In the rows, 128 means zero.
Each named move below is a turn or a mirror, shown by a few rows before and after it. Which moves, in which order, take the first row of each later pair to the second? The first pair is answered.
mamup (before -> after):
[130 117 113 138 128 117 118 122 134 116  92 100 136 139 142] -> [131 107 133 128 107 120 133 118 163 123 117 119 135 133 151]
[127 136 120 123 131 135 131 134 115 149 153 157 124 128 111] -> [126 142 113 134 138 133 121 135 109 153 147 143 121 123 108]
[135 120  97 134 133 155 108 140 108 147  92  92 118 115 123] -> [138 109 130 108  95 166 132 136 154 162 134 118 116 124 130]
Birup (before -> after):
[127 155 114 146 144  82 121 147 106  89  92 128 146 124 126] -> [141 158 114 106  92 121 125 125 109 155 161 155 129 110 112]
[127 151 130 130 145 123 136 142 101 139 142 157 131 131 106] -> [126 148 127 133 151 122 143 147  93 131 138 151 146 134 111]
[125 126 136 116 101 138 118 115 134 134 132 112 125 116 151] -> [116 128 137 129 123 125 113 127 127 115 114 104 130 120 151]
[133 143 132 126 176 103 132 144 125 113 139 151 144 115 107] -> [142 146 125 110 158 118 138 132 131 129 166 167 138 111 105]
Rir (before -> after):
[114 119 153 117 138 117 154 142 152 135 142 161 134 144 142] -> [113 109 149 117 131 126 148 145 159 116 124 127 137 142 157]
[137 100 153 120  91 144 129 105 166 158 129 134 138 134 146] -> [139 102 137 136  99 142 106  99 156 141  90 100 141 137 156]
[131 157 158 133 129  95 160 174 118 144 150 179 133 145 113] -> [130 130 173 125 105 101 159 166 165 132 137 167 144 158 136]
[132 127 126 118 107 130 131 118 132 141 127 120 121 123 131] -> [129 126 124 122 108 135 130 115 131 135 125 120 126 124 132]
Pairs:
Between the rows of a pair lie 2 to 3 moves.
[133  89 145 106  56 175 129 114 184 146 150 125 130 138 156] -> [148 122 114  90  72 180 110  97 123 177 175 126 106 116 116] : Birup, Rir, Birup
[123 116 153 125 104 115 127 143 164 112 145 142 142 140 152] -> [126 150 124 141 142 102 123 145 108 119 150 162 124 119 120] : mamup, Rir, Rir
[102 117 127 161 167  87  81 154 154 103  84 135 136 128 145] -> [110 102 157 121 117 111 109 154 192 145 146 180 129 133 153] : mamup, Birup
[102 153 118 122 129 121 122  97 121 172 168 176 153 115  88] -> [102 118 137 123  83 133 122  79 188 147 137 139 174 131 130] : Rir, Rir
[123 121 139 136 162 126 126 134 165  83  79 105 139 125 167] -> [123 166 147 123 194 118 147 150 113 127 144 167 127 114 126] : Rir, Rir, Rir
[143 132 113  85  92 188  99  96 125 185 167 107 103 120 114] -> [126  77 136 127 111 149 115 126 184 101  74  75 140 159 165] : Birup, mamup, Rir
[133 176 143 135 150 111 136 151  78 174 188 183 102 132  70] -> [126  87 167 144  65 137 114 117 198 111  78  81 143 162 163] : Rir, Rir, Rir
[152 136 156 113  56 160 115  87 172 197 187 144 116 132 137] -> [126 166 122 201 186  81  99 139 100 102  57 107 141 145 129] : Birup, Rir
[143 114 112 106  88 147 127 100 134 161 170 149 128 109 121] -> [130 100 114 144 128 116 113 111 149  98  80  97 153 126 151] : Rir, Birup
[158 127  95 114 125 113 154 127 113 161 158 157 121 128 117] -> [159  98 113 114  91 121 151 123 158 140 128 132 129 137 159] : Rir, Rir
[130 157 109 128 149 123 121 120  85 124 121 130 121 116 109] -> [127 147 112 137 140 122 114 111 108 101  94 101 126 117 129] : mamup, Rir, mamup
[137 119 123 132 133 111  96 131 114 136  85  86 131 115 153] -> [133 141 119 118 136 118 102 125  86 175 138 114 121 107 134] : Rir, Birup
[134 139 109 138 144 126 120 117  97 126 130 126 117 124 119] -> [132 117 126 130 113 139 126 114 147 119 124 107 126 139 146] : mamup, Rir, Rir
[129 128  73 116  95 170 103 104 123 134 127  78 119 117 135] -> [128 164  72 117 144 141 129 126  80 142 169 130 115 109 100] : Birup, Rir, Rir
[104 120 145 125 161 115 161 168 117 111 140 170 153 150 136] -> [115 143 118 109 142 139 143 153  74 151 170 167 135 124 114] : Birup, mamup, Birup
[130 148  93 159 177  92 102 152  80 111  86 101 130 132 116] -> [128  98 171 144 141  92 156 181 176  93 114 151 154 168 152] : mamup, Birup
[108 141  98 177 202  86 124 159  82  77  47 101 135 134 112] -> [137 167  75 107 125 147 107 111  50 197 164 124  87  94  74] : Birup, mamup
[100 146 101 163 194  89 117 152  94  93 101 127 147 149 112] -> [108 166  78 158 188 109 102 133  69 120 119 118 130 128 102] : Birup, mamup, Birup
[123 124 147 104  98 138 143 123 138 155 173 158 121 137 121] -> [122 142 100 127 134 136 111 120  77 157 140 119 111 123 102] : mamup, Birup
[ 91 152 168 130 152 103 131 155 149 100 165 164 179 166 142] -> [100 144 174 112 109 131 129 136 164 119 188 164 171 167 150] : Rir, Birup
[168 141 131 138 141  95 108 171 131 117  75 107 136 133 154] -> [172 164 136 131 154  91 125 175 102 135 122 146 130 125 127] : Rir, Rir
[117 129 169 137 159  89 162 180 137  98 143 168 139 141 119] -> [121 113 181 113 120 115 163 159 162 128 170 174 131 150 124] : Rir, Birup
[112 119 115  91  60 140 157 143 147 179 176 159 143 154 117] -> [120 129 101  90  68 146 145 132 121 191 180 143 139 144 112] : mamup, Birup, mamup
[130 116 105 130 111 157 100 104 126 127  81  69 128 131 140] -> [130 156 107 123 148 139 114 118  66 161 141 118 118 118  91] : Rir, Rir
[121 116 119 149 150 124  99 125 128  91  73  83 136 135 155] -> [138 107 138  98  81 168 108 100 160 146 149 112 127 127 160] : mamup, Rir, Birup
[136  85 169 120  76 157 101  92 203 153 113 102 126 156 155] -> [137 132 102 156 148 136  65  96  91 140  73  60 112 130 121] : Rir, Rir
[162 143 122  95 129 123 131  99 104 175 212 172 120 134  94] -> [152  87 151  94  64 147 118  83 189 140 149 118 138 149 163] : Rir, Rir
[134 125 134  98  98 150 127 115 130 167 161 128 118 115 128] -> [118 147 127 135 164 102 135 144  95 126 134 151 128 122 107] : Birup, Rir, Rir
